Families of rows that turns and mirrors carry onto each other, the same ones carrying the whole set onto itself: the rest of each named row's family, in list order:
4 families of 8 rows:
vaze: [ -9  -2  -6  -3  -6   6   4  -2   7  -2 -13  -1  -1  -9   1  -2   0  -2
  -2   4   6  -2  -6]
zabeb: [-5  7 -9  2  4  4 -2 12  3 -6 -8  8  5 -5  7 -1 -7  5 -8  6 -4  3  2]
Fov: [  1  -3 -11   2   2   6  -9   6   0  -2  -3   3  -6  -8   2   5  -2 -13
   3   0  -2  -6   1]
gula: [  1  17  -3  -3  -3   9   2   6  10   4 -23   8  -7 -11   6  -8  -1  -7
   8   5  -3  -2  -9]
Pibe: [-10   6 -11   6   2   6  -1   7   0  -6  -6   3   2  -8   7   5  -7   3
  -7   7  -2   0   2]
bipe: [  1  18  -9   4  11   4   1   3  16  -4 -18   5  -2 -12   4  -5  -3   2
  -2   3   7  -6  -4]
dobar: [ -6  16  -9   0  -5   5   0   5   8   9 -21   4  -6 -10   9  -6  -2  -7
   7  -1  -4  -3 -10]
nim: [  1  10  -5  -1   3   8  -5   9   6   6 -10   9   0  -1  13   3  10  -5
   7   4  -6   6   2]
tal: [  8  17 -16  -1  -4   8  -5   2   3  -7 -11   5  -8  -6   2  -2  -5  -8
   6   0  12   1  -2]
dotik: [  6  15 -13   3  -5   9  -8   1   5 -10  -6   9  -9  -6  -1  -2  -8  -3
   6  -1   6   3   0]
novor: [ -1   2 -10   6   1   5  -2   4   2  -6  -7  -2  -9 -10   2   4  -3 -13
   6  -7   0  -8   1]
metop: [-12   3  -4   1   3   6   5  -1  13  -2 -15  -3   0  -8  -4  -7   0  -1
   0   3   1  -1  -4]
Kipu: [  4  20  -9   0  15   4  -4   6  15  -6 -14   5  -1  -9   0  -1   1  -2
  -2   7   5  -5   3]
devir: [-10   5 -12   5   2   1  -6   9   1  -5  -7   8   3 -10   8   0  -2   0
  -8   8  -6   2   4]
lem: [ 4  7 -8  6  0  9 -5  8  1  5 -7 12 -3 -1 15  5  5 -3  8 -2 -3  5  0]
kamu: [  0  25  -5   1   9   5  -3   3  16  -5 -12   5  -1 -11   1   1  -3  -1
   1   3   6  -2  -4]
maf: [  5  17 -12   1   0  10  -8   7   4  -8  -5  11  -7  -9   1  -4  -7  -6
   2   1  10   6  -2]
tuv: [ -2  12  -3   3   6   4  -4   2   8  -5 -16  -3  -4  -1   5  -8  12  -8
   4   1  -6 -10  -9]
Rudo: [  2   9 -10  -1   0   7 -10   7   3   6 -15  11  -4  -1  14   3   5  -2
  10   1  -3   4   1]
fula: [  4  21  -5   4  11   6  -6   5  17  -3 -15   8  -1  -9  -3  -2  -1   1
   2   2   3  -6   0]
Mib: [ -6  15  -7   0   1   9   0   8   6   6 -24   7  -8 -10   9  -8   0  -8
  10  -2  -4   2  -8]
pil: [ -1  10  -2   6  11   6  -1  -2   4  -7 -12   5  -2  -1   2 -10   7  -9
   2   2  -7 -10  -7]
dizan: [ -5  16  -5   0  -8   7   4   7   8   2 -21   4  -6 -12  10  -3  -3  -6
   9  -3  -3   3  -5]
duse: [-11   2 -10   1  -3   7   1  -2  12  -2 -15   0  -5 -14   2  -6   3   2
  -3   6   3   0  -4]
Gired: [ -1   5  -7   4   1   7  -4   1  -2  -1  -4   6  -8  -6   1   4  -2 -15
   5  -6   0 -10   2]
mipus: [ -6   8 -11  -2   0   3  -6   7   0  -8  -5   8   3  -6   4   6  -5   2
  -6   4  -2   2   6]
gemes: [  4  10  -5   7  12   5  -5   6   5  -6 -12   0  -3   2   6  -9   6  -8
   3   0  -7  -8  -8]
kabo: [  4  19 -17   4  -2   9  -7   5   2  -4  -7   6  -5  -7   4  -2  -7  -7
   5   0   6   8   5]
vazir: [ -8   2 -10   1  -3   5   4   2  11  -2 -13  -2  -1 -11  -4  -3   1   2
  -2  12   2  -4  -3]
fak: [  0   2 -10   3   2   4  -3   2   2  -1  -2   1  -3  -6   1   1   1 -14
   7  -6  -7  -8   4]
vome: [  1   5  -1   5   6   4  -3  -1   6  -6 -12   2  -3   0   6 -10   7  -7
   3  -2  -6 -12  -5]
Volab: [  1  11 -13   2   1  10 -10   8   4  11 -11   9   2  -3  12   2   5  -1
   5   2  -4   4  -1]

Same family as kamu: Pibe, maf, Rudo, Mib, vazir, fak, vome
Same family as tal: vaze, zabeb, nim, novor, Kipu, dizan, gemes

